Named moves, each a turn or a mirror, and the order they were made in; the first pair answered:
move Q:
[13.6,37.6,-15.2,33.8,-26.1,-2.5,-6.6,2.5,-7.7,25.5,10.4,-2.6,-1.5,13.7,40.5,-30.8,43.7,3.6,-39.0,6.1,5.8] => [6.3,44.4,-16.8,26.0,-31.6,1.6,-6.0,1.2,-4.2,20.5,5.6,-5.6,3.8,6.6,44.2,-34.6,36.0,-8.0,-33.4,-2.0,10.8]
[-10.9,-5.3,-11.5,14.1,-16.5,1.4,7.2,-28.6,1.3,32.7,30.6,8.1,-48.7,3.2,16.6,22.8,19.2,3.3,12.0,-19.1,-8.6] => [-42.5,9.3,-5.1,1.2,-24.7,10.2,4.8,-26.6,0.6,14.5,11.6,6.0,-37.0,-9.9,29.9,3.6,7.8,-40.1,19.4,-26.8,-1.2]
[-41.6,3.8,17.7,-30.5,5.4,29.3,26.4,1.4,32.6,-24.8,-18.9,-6.8,17.4,-9.6,-14.2,4.0,0.1,-41.9,17.3,-25.7,-6.1] => [13.7,-29.1,6.5,-2.0,26.4,7.4,33.8,-6.4,30.0,0.6,26.1,1.1,-17.0,23.8,-34.6,39.4,24.1,33.3,4.6,-8.4,-25.1]
[-2.7,-29.9,22.7,-7.9,12.0,-10.3,-27.5,-20.0,-6.0,15.9,40.9,26.0,-30.7,-5.6,-29.5,31.5,-0.1,0.6,3.4,17.8,7.3] => [-31.2,-7.3,25.3,-26.6,3.6,1.6,-32.4,-15.3,-7.5,0.5,13.6,23.1,-14.3,-24.2,-15.5,9.3,-12.9,-45.6,12.9,4.4,18.5]
move D:
[40.6,-20.3,-12.0,12.4,37.9,1.9,14.5,-12.1,-18.9,10.8,12.9,8.4,1.7,19.1,-11.9,24.5,-5.8,32.7,-15.4,0.9,6.5] => [38.2,-21.8,-11.7,19.9,32.4,10.5,14.4,-12.7,-18.8,10.0,18.1,5.3,-8.4,23.0,-16.9,21.1,3.5,29.8,-15.5,-5.3,8.4]
[26.5,-3.0,8.4,13.2,16.9,-14.9,-9.7,-10.0,-3.3,11.2,11.3,11.6,3.0,7.6,25.2,12.9,1.7,61.1,-24.8,30.6,-16.7] => [20.0,-24.6,4.9,47.9,-1.5,14.4,5.7,-10.0,-3.9,18.3,27.5,3.1,-29.1,19.7,14.3,-13.9,22.0,41.2,-13.7,-5.4,17.5]
[19.5,-1.6,33.4,-55.6,22.9,-11.9,21.7,-16.6,6.8,-19.8,-12.2,21.0,-2.3,26.6,-40.2,3.0,-2.6,13.2,-9.5,-46.9,22.8] => [14.4,-1.8,32.3,-50.9,21.8,-7.7,20.2,-11.9,7.1,-21.0,-10.7,21.8,-1.5,25.7,-38.5,4.3,-0.8,12.6,-9.3,-46.8,22.1]
move M:
[14.4,31.3,16.4,-36.0,-1.2,-12.2,-4.7,3.9,3.9,0.9,-13.7,-3.0,37.5,-8.3,41.8,-6.0,14.1,6.1,-6.3,28.8,-23.6] => [-0.1,16.8,23.9,-37.2,-10.1,-4.9,1.1,-3.2,-6.9,5.9,0.6,8.1,17.4,-10.1,49.0,-8.1,31.7,14.4,-7.1,27.4,-28.4]
[-28.5,-0.5,-13.9,32.8,-31.3,11.3,-9.2,7.0,-1.1,21.0,12.1,-6.5,-17.6,-11.4,33.9,-22.0,37.5,-11.0,13.2,-3.7,-6.2] => [-7.1,26.0,-32.5,33.9,-9.5,-2.5,-15.5,24.7,13.7,5.9,-21.8,-31.5,14.7,-6.5,23.5,-15.4,7.4,-22.6,9.3,5.1,5.5]
[30.5,14.9,15.0,-19.0,45.7,-11.3,10.2,-22.0,5.7,-3.4,-11.4,-10.5,20.2,9.2,-36.8,25.5,-1.3,7.3,-11.7,-8.1,-1.9] => [7.3,-11.6,29.3,-25.6,27.0,-1.7,14.0,-38.8,-6.6,11.7,19.6,13.8,-11.6,5.0,-24.6,24.2,23.9,25.9,-3.9,-15.9,-8.8]
move J:
[21.6,13.5,-3.2,9.3,7.7,7.5,8.4,4.6,0.1,-8.8,-21.0,-23.5,10.6,17.5,-10.4,-18.1,-14.8,-10.7,9.8,-26.8,21.6] => [19.7,-2.4,20.3,-23.3,28.1,-1.9,16.6,-15.1,-14.2,-5.8,-12.5,3.7,14.4,13.0,-15.1,4.0,-11.5,18.9,4.3,-20.3,-2.1]
[-4.3,-3.9,-2.3,-1.4,-9.7,-7.7,-6.3,-16.7,6.0,8.1,6.9,12.6,-5.3,6.1,6.7,5.9,-11.8,-5.1,4.3,4.9,1.3] => [-2.0,0.1,-5.5,4.4,-16.6,-5.3,-2.6,-12.3,8.8,7.5,7.7,2.6,-6.3,7.1,7.4,1.5,-13.8,-8.6,6.8,0.8,2.3]
[-21.4,-2.8,-12.7,34.7,-20.9,-16.4,-6.8,26.6,-2.0,-13.7,1.9,19.3,-14.7,18.6,-40.6,-9.2,-19.3,18.1,52.8,-4.4,-14.6] => [-47.0,-2.0,22.7,-8.1,-24.6,-12.0,-3.3,5.4,-18.8,-7.4,4.1,47.7,-8.3,2.7,-10.3,-12.0,1.1,25.5,39.9,-10.8,-28.4]

(2 to 3 moves a pair)
[-9.9,4.3,-31.0,13.8,-6.5,-3.4,-30.5,23.7,18.6,-19.5,-17.8,-9.3,14.1,-26.0,-12.6,19.5,-55.7,-30.1,52.2,21.6,-26.0] => [-46.3,-12.1,-13.2,3.5,-30.3,18.4,-27.2,6.7,5.9,-15.6,-1.1,10.8,-10.6,-43.3,4.7,6.9,-34.8,-37.2,57.1,3.3,-27.6] | Q then M then Q
[16.4,-5.8,-12.1,-20.2,-25.8,-12.1,44.1,-6.1,-11.1,32.6,2.0,-29.8,14.9,14.5,-23.4,19.3,7.8,10.5,15.9,-24.5,8.9] => [5.3,-12.6,-6.1,-21.9,-31.2,-6.0,46.7,-9.5,-13.2,34.2,6.1,-23.0,7.2,9.9,-15.0,13.5,12.7,6.1,20.8,-26.7,12.9] | Q then M then Q
[-8.6,15.7,-6.4,-0.3,6.2,1.2,-37.5,-21.2,8.7,-8.9,-2.3,-24.6,17.8,-15.6,5.0,30.1,-24.8,-0.2,9.2,9.4,-9.6] => [-16.7,12.7,-12.9,13.4,-5.8,5.9,-45.4,-18.1,8.3,-2.2,9.0,-25.1,3.0,-20.1,19.6,19.4,-13.3,0.5,13.0,8.4,-8.6] | M then J then D
[-16.5,7.7,10.4,-7.3,5.5,13.1,9.7,-0.8,-7.1,-12.3,-18.5,-4.5,3.3,-1.2,3.3,-33.4,5.3,-29.5,-3.8,-17.1,21.5] => [24.4,-9.9,-6.7,24.5,13.7,-1.6,13.8,-0.1,-4.1,8.9,12.1,-7.4,-17.0,26.3,-8.3,-17.3,26.0,16.5,-9.0,-9.6,15.1] | Q then J then J
[-18.4,-3.6,-12.6,18.1,-7.6,11.8,0.9,14.4,9.1,-17.3,-25.9,-18.6,15.4,24.2,-28.8,-9.5,-48.9,-34.3,21.0,-13.7,13.2] => [-13.0,-18.3,8.1,-12.3,15.5,14.4,16.4,-3.5,-3.8,-20.7,-22.5,0.4,15.2,27.4,-47.2,8.5,-44.1,-15.3,15.5,-22.0,6.5] | J then D then M
[8.4,-0.4,32.5,-29.1,11.6,-28.3,-1.4,-6.6,0.4,5.8,4.0,20.1,-1.1,2.5,16.3,2.4,18.5,24.1,-22.9,3.9,-15.4] => [10.3,24.3,3.4,-1.8,-0.3,-26.2,-9.6,18.5,21.3,-4.1,-25.7,-16.6,15.6,6.2,20.7,-24.7,2.7,-17.7,-19.9,-3.2,5.8] | M then J
[-8.3,-16.6,18.6,-6.1,2.5,23.5,29.0,-10.1,2.3,-2.3,-2.5,2.1,-18.1,9.6,-9.1,-29.8,27.4,-20.5,-13.2,-44.2,34.7] => [-16.3,24.6,11.6,-31.9,8.0,-2.1,9.8,2.1,10.1,-9.3,-29.9,4.3,22.9,-10.6,31.8,-30.3,12.3,-25.4,-33.2,-17.7,8.5] | J then D then J
[12.4,17.8,-5.5,17.6,-17.4,-6.9,-17.5,11.8,-0.1,-2.0,17.5,-29.2,-22.6,-7.0,14.3,3.9,18.8,2.3,-1.0,16.0,-40.7] => [12.8,21.0,-8.5,13.6,-5.9,-3.8,-18.3,14.8,2.6,-11.1,5.6,-36.0,-15.5,-8.5,-4.8,15.1,-10.7,-3.8,15.2,27.4,-37.3] | J then Q then J
[-10.3,29.7,-1.0,-13.5,-0.9,3.6,-8.3,5.4,-4.2,-7.6,-32.3,-16.8,19.5,-21.2,-10.0,-3.4,-25.2,-30.7,8.6,13.5,3.9] => [-14.4,-17.7,18.2,-1.7,-10.1,9.3,5.5,-21.1,-23.7,20.3,27.6,14.9,-34.7,-12.3,1.0,6.6,23.4,19.5,7.6,10.2,-12.4] | M then Q
[8.9,19.9,2.5,-0.1,12.1,-17.3,-7.8,-7.1,-6.4,20.8,-15.8,0.7,6.8,5.8,5.2,-6.1,32.2,-7.0,11.6,-2.2,6.4] => [-6.5,8.4,9.7,-1.5,3.3,-10.6,-2.6,-13.9,-10.3,18.2,-7.0,2.1,-4.9,2.5,6.8,-9.7,39.0,-8.4,17.8,-5.1,8.9] | J then Q then M
[-22.7,11.1,-6.0,9.8,-19.2,20.8,-9.1,18.0,8.2,-9.5,-16.1,-13.8,2.8,-7.2,-6.3,-17.3,-14.7,-44.3,18.6,-9.6,16.4] => [0.0,-4.2,-15.3,17.0,1.9,10.9,-0.9,17.7,7.1,-11.3,-7.6,-16.8,-2.5,4.1,-37.7,6.9,-32.3,-20.8,33.0,6.2,11.5] | J then J then J
[-1.4,23.2,9.5,-10.4,-2.6,7.0,4.9,-6.0,22.4,0.4,-37.3,-7.0,22.9,-10.8,1.9,-35.5,2.6,-13.9,-32.0,-42.0,36.3] => [13.4,-13.3,19.2,6.6,-1.7,4.5,11.8,-16.6,15.0,29.5,10.3,12.9,-17.5,5.8,-0.1,-19.9,39.1,39.4,-37.7,-38.8,25.4] | M then Q
[-21.2,-26.0,26.6,-28.2,19.2,18.0,4.6,-10.3,-10.2,-30.3,12.6,21.2,1.7,-17.8,-26.1,36.8,-46.8,7.9,32.6,25.9,-6.5] => [-10.7,2.9,-11.8,12.0,11.7,9.8,-10.3,21.3,8.8,-33.3,-12.9,-15.0,17.0,-14.7,-24.6,24.8,-67.0,-18.1,39.7,32.4,7.8] | J then D then J
[9.1,5.9,34.8,-46.9,29.6,-3.2,11.9,-4.5,-19.2,16.1,-0.4,0.1,10.4,-9.6,7.5,8.0,19.9,29.8,-8.0,-26.9,-9.8] => [5.9,20.1,27.5,-55.5,30.7,-3.2,8.2,1.8,-15.6,12.2,-19.0,-7.7,29.9,-15.9,9.1,2.0,5.6,10.7,-6.9,-28.3,-5.3] | Q then M
[2.0,18.5,17.2,-41.5,29.0,-1.0,0.3,-24.6,-13.2,-5.1,-2.9,17.0,20.1,8.9,-8.8,-2.0,9.5,15.0,-32.1,-13.3,-3.1] => [18.2,-9.6,-11.7,27.9,11.0,13.3,9.5,-10.0,-4.0,4.1,28.8,-5.4,-20.9,30.3,-35.2,-2.7,6.9,18.4,-5.6,-18.4,17.4] | J then M then J
[-3.6,-25.9,6.8,19.0,4.0,-22.7,-6.5,-20.6,-5.7,-1.2,51.3,34.9,-9.5,-19.9,13.9,25.2,19.1,58.0,2.4,39.9,-30.6] => [-25.1,25.8,-12.2,23.7,-26.0,-21.9,-26.4,-0.1,12.9,-2.8,16.6,9.5,20.9,-37.8,62.7,-19.6,23.3,9.2,-12.0,41.3,-20.9] | J then D
[-34.9,3.1,-10.3,14.3,-33.5,8.5,-19.3,0.1,11.0,3.1,21.6,0.7,-15.8,-23.8,25.4,-6.6,-11.7,-6.8,8.8,23.8,-8.7] => [-29.7,17.3,-2.2,-15.9,-24.6,0.4,-25.8,-4.0,11.3,-6.7,4.5,4.9,2.8,-30.2,31.6,-7.7,-17.4,-14.1,0.6,34.7,-11.2] | M then J then J
[-10.5,18.1,-6.7,16.0,-27.2,10.0,-8.8,12.6,11.7,-6.2,-10.9,-13.5,-6.7,-3.5,12.5,-31.2,8.2,-41.5,-6.7,-21.3,27.2] => [-6.6,0.6,19.9,-8.0,-19.2,-4.7,-14.5,-8.4,-8.9,12.6,24.0,22.3,-26.3,-10.0,34.6,0.0,33.0,17.1,-17.1,3.7,-15.8] | D then M then Q
[-18.7,24.1,15.5,-50.4,10.3,-1.6,-21.1,-7.3,17.5,-10.7,-12.8,11.1,37.6,-24.4,5.8,21.3,-25.6,-17.3,-3.0,-6.5,-42.5] => [11.2,-14.3,14.3,-20.7,24.9,11.9,6.7,-10.2,16.9,-11.9,2.0,1.2,13.7,10.6,-56.2,34.6,-37.0,-6.0,17.8,-31.4,-10.9] | D then M then J
[21.0,-3.2,-28.8,29.2,4.3,-16.8,-8.4,15.2,12.6,8.4,19.3,-5.5,-5.8,10.3,-3.8,25.9,-10.3,30.8,10.4,31.9,-22.9] => [-49.0,-5.6,2.1,3.2,-28.2,14.3,-8.8,6.2,-0.7,-2.5,14.6,13.0,-18.1,-23.8,25.2,-7.9,2.9,-18.2,25.0,5.9,-11.2] | Q then M
[21.6,-29.4,7.0,-15.4,18.0,-1.3,25.2,14.2,-10.2,30.1,11.8,5.4,-18.6,29.3,-0.2,-3.8,36.8,34.8,-22.0,-0.4,4.6] => [32.7,-29.2,-8.4,12.1,16.7,-1.3,22.0,26.0,-2.2,31.5,16.3,-10.8,-21.6,37.5,-6.5,-4.1,29.6,26.4,-15.5,0.9,13.4] | J then J
[46.7,-44.4,19.9,-6.4,7.4,-7.5,10.0,-13.6,-9.1,17.5,8.8,-4.2,-21.4,-1.5,9.5,-2.7,30.1,36.6,-10.2,13.1,4.8] => [6.4,-34.9,43.1,-52.5,14.7,3.8,6.5,-20.5,-17.4,-4.5,-20.7,10.2,3.9,-28.8,9.9,-4.0,-1.7,2.6,3.4,8.8,-2.1] | Q then J then J
[8.1,24.1,-23.6,28.2,-26.0,30.5,-4.7,14.8,13.4,21.4,-0.3,-37.2,-2.7,-4.7,4.3,-34.2,-9.7,-24.0,2.3,4.6,24.0] => [20.2,27.0,-1.9,-31.7,14.8,-0.5,-11.1,-2.0,4.4,18.7,-2.0,-6.9,22.4,-17.0,6.4,17.7,-28.0,24.4,-6.4,45.4,-22.5] | D then J
[29.8,-24.1,-0.5,-7.7,25.4,0.8,-5.9,20.6,-3.5,6.8,36.3,0.9,-9.4,18.1,-41.5,17.3,-8.3,41.1,10.4,1.6,17.6] => [-1.1,26.3,11.1,-57.8,12.8,-7.9,-21.5,21.3,0.5,-2.2,-16.6,8.9,42.7,-17.8,16.4,-20.9,3.3,6.5,-24.7,0.8,11.6] | J then D then M
[-13.2,2.4,-4.1,9.8,-19.1,3.0,3.1,19.4,7.0,-2.9,-5.8,-11.4,-4.8,-6.3,11.3,-15.4,-10.1,-29.6,22.5,-18.2,6.2] => [0.3,5.8,-10.9,14.8,-14.0,-2.3,0.6,22.5,6.4,-5.4,-16.4,-18.2,4.4,1.2,0.7,-8.7,-15.7,-28.2,22.5,-11.8,5.5] | Q then M then Q
[24.5,-9.7,9.4,48.1,1.1,4.2,-20.8,18.5,8.7,14.9,8.5,-12.4,-25.1,12.3,-11.3,1.1,-8.2,23.5,22.1,7.6,-3.5] => [-12.4,16.2,24.7,-4.1,0.7,1.4,-32.6,14.5,6.8,-0.6,-18.1,3.4,2.9,-24.2,16.0,-2.6,-30.4,-3.4,21.7,22.7,-27.9] | Q then M then D
[-48.6,-20.1,23.1,-15.9,-33.7,7.5,14.6,12.8,1.9,4.2,28.4,25.9,-34.4,-24.5,42.2,-18.9,0.1,-3.2,20.4,-15.3,-0.2] => [10.5,-26.1,19.5,-33.6,25.4,-16.9,26.0,16.7,10.0,-12.0,3.0,12.2,-1.3,2.0,-26.5,33.2,-58.5,27.7,28.4,4.6,-6.3] | M then D then J
[30.2,35.6,-37.8,34.1,3.3,-17.9,-39.2,33.0,6.4,-4.6,3.3,-21.9,27.5,-7.4,19.4,23.4,2.4,11.1,-28.3,14.3,-22.6] => [-1.5,-11.7,-4.1,36.2,-25.1,23.9,-12.2,2.7,-20.2,8.0,42.7,8.1,-30.5,-2.1,20.1,-0.5,55.5,5.4,-26.4,-41.6,-1.9] | J then M then D
[-5.2,2.6,9.9,12.0,-7.3,21.1,12.9,-11.6,5.5,10.2,-16.2,9.5,0.5,31.3,-39.6,24.6,-40.9,-2.5,9.5,13.0,13.9] => [15.1,14.3,11.4,-6.6,5.9,0.8,8.2,-17.3,7.2,14.7,-25.5,19.0,17.3,34.7,-31.1,27.5,-28.3,16.3,-14.0,19.2,2.5] | J then Q then M
[-17.2,4.9,14.7,-48.4,-3.4,5.9,-9.5,-4.0,-12.4,-19.3,-33.0,15.7,36.5,-23.9,-4.2,-6.6,-23.3,-23.9,-5.5,12.6,-3.3] => [26.8,-45.3,4.2,16.3,-1.3,10.4,10.4,-10.5,-18.2,12.3,26.4,16.3,-22.2,18.1,-34.1,4.5,24.1,35.0,-7.5,-1.3,8.6] | D then Q
[19.4,8.7,17.4,-37.3,24.3,-7.2,12.9,-6.5,-4.4,-10.4,-27.2,11.9,35.8,5.1,-9.7,6.6,-1.3,3.3,-14.5,-12.8,3.5] => [10.7,-19.4,25.2,-23.4,9.3,5.7,20.6,-19.7,-14.1,7.6,5.1,27.3,-0.4,6.7,-8.3,4.4,28.3,19.6,-16.9,-25.0,12.6] | Q then M then D
[54.8,3.6,-30.0,22.9,16.0,-33.5,-0.9,12.7,0.8,9.1,6.6,-19.0,1.9,6.2,-17.5,18.7,-8.3,51.5,-4.1,25.3,-11.5] => [26.6,44.8,-34.0,6.5,-9.2,-27.3,-6.9,19.9,9.4,-1.4,-30.8,-27.1,33.1,-12.7,28.5,-26.5,4.4,-0.8,-25.8,8.8,-0.3] | M then J then M
[-4.7,-37.2,22.9,-7.3,-1.1,-3.2,-10.5,0.1,-3.0,11.5,21.2,1.3,-22.5,12.0,21.6,2.2,9.4,26.5,-18.4,-14.1,1.0] => [-4.4,-32.8,2.6,25.4,-6.6,8.0,-16.2,18.3,1.4,-1.2,16.0,-18.3,-25.7,15.2,-2.5,0.9,-16.2,7.6,10.0,-15.4,15.4] | Q then J then M
[-18.6,-17.2,15.5,-3.1,-5.6,27.9,18.3,-1.9,1.4,-17.2,0.4,4.7,-9.5,-2.9,-28.6,-10.0,-16.5,-27.7,25.7,-13.7,29.6] => [22.7,-15.0,-4.8,17.7,12.5,11.4,16.9,9.1,8.7,-11.9,3.5,-9.1,1.5,12.9,-49.0,5.6,-23.6,3.5,16.4,-1.7,22.7] | Q then M
[13.6,-3.1,-3.8,17.5,6.1,-5.9,-6.1,8.2,9.6,-0.3,1.2,-19.1,-0.3,7.7,-21.2,17.8,-29.5,2.1,16.6,6.3,-5.4] => [-5.6,-15.8,-3.3,29.8,-18.0,9.7,-6.1,8.2,6.6,9.0,17.0,-9.4,-18.8,4.3,-6.2,3.0,-5.3,-6.2,19.7,-3.6,1.1] | M then J then J
[32.6,7.4,-8.6,2.6,18.3,-24.9,-16.3,8.4,8.9,4.4,2.3,-3.3,11.5,13.2,-4.2,29.9,-13.2,37.5,-3.4,31.1,-29.2] => [25.9,8.5,-34.5,49.0,-14.8,-0.3,-13.9,24.0,20.1,7.8,2.9,-29.9,-3.6,24.1,-6.3,-7.6,-7.2,0.4,4.7,-4.2,8.0] | J then J then D
[-33.3,-2.8,15.4,-9.1,-0.4,2.3,-9.0,0.7,4.0,17.4,2.0,17.7,-31.8,-18.1,57.6,0.1,3.6,8.8,13.1,-6.5,13.5] => [-7.1,-19.7,13.8,5.6,15.1,-8.4,-5.4,-0.2,2.0,25.2,17.8,10.4,-42.9,-0.6,30.9,22.1,-2.2,42.4,21.5,7.1,6.8] | Q then J then J
[25.1,-27.4,16.1,1.5,11.3,7.0,-3.8,-9.8,6.1,0.1,35.7,-6.8,-16.4,20.7,-33.3,3.4,-17.3,4.3,17.1,-18.8,1.4] => [27.3,4.7,5.1,-14.5,20.9,-16.9,-23.3,2.3,21.2,-6.7,7.4,-16.1,23.3,6.2,-10.5,13.5,-41.4,3.1,5.4,15.5,-22.2] | J then J then D
[47.5,14.5,10.5,-20.0,40.7,1.9,4.8,-8.0,21.2,6.0,4.3,-9.9,23.0,14.4,2.4,-10.0,-7.0,38.7,-29.3,-8.7,-10.2] => [48.5,14.1,13.8,-12.3,31.9,18.2,13.1,-9.1,19.9,7.6,-0.6,-16.9,15.8,21.4,-9.4,-28.0,-2.7,16.9,-27.0,-27.1,12.6] | D then J then M
[-21.2,16.6,-7.6,-1.7,-22.5,13.5,0.2,-33.0,-13.5,-3.1,18.2,13.7,0.8,-21.7,13.6,2.2,-24.9,20.6,-7.9,7.5,-20.3] => [-19.9,23.7,-12.5,8.0,-32.8,13.7,1.5,-27.9,-8.3,-5.8,12.1,9.1,0.9,-19.5,19.0,-9.7,-25.7,9.0,-6.4,6.5,-9.0] | J then J then J
[-9.9,9.1,5.6,-36.8,7.6,5.8,21.2,0.5,7.4,-13.5,-11.3,8.0,31.7,-10.1,-22.3,6.6,-3.8,-16.5,3.0,21.0,32.3] => [12.7,-13.1,3.2,-25.1,10.5,0.2,24.5,-10.9,2.1,0.8,22.4,15.6,7.4,8.9,-26.6,26.8,16.0,21.7,-0.4,24.7,21.2] | Q then M
[0.9,13.0,-18.4,30.6,-31.2,-23.8,-15.9,24.2,17.0,16.3,12.4,-11.0,-16.1,14.8,27.1,-10.6,28.1,9.4,-15.3,-9.1,7.6] => [12.1,27.6,-23.6,18.1,-20.3,-35.2,-22.6,30.3,21.9,9.9,-0.7,-12.7,2.8,8.0,27.8,-0.3,10.1,14.5,-18.6,0.2,0.0] | M then D
[22.7,-19.0,1.0,4.3,25.6,-21.0,7.6,-8.8,-18.7,-15.8,10.2,19.0,7.2,17.4,-16.2,63.5,20.9,48.7,-18.6,2.1,12.2] => [24.2,-28.1,-8.4,29.9,9.8,0.2,18.1,-8.5,-18.9,-14.3,16.2,8.4,-10.1,25.2,-25.7,42.0,26.8,33.6,-12.6,-25.5,41.4] | M then D
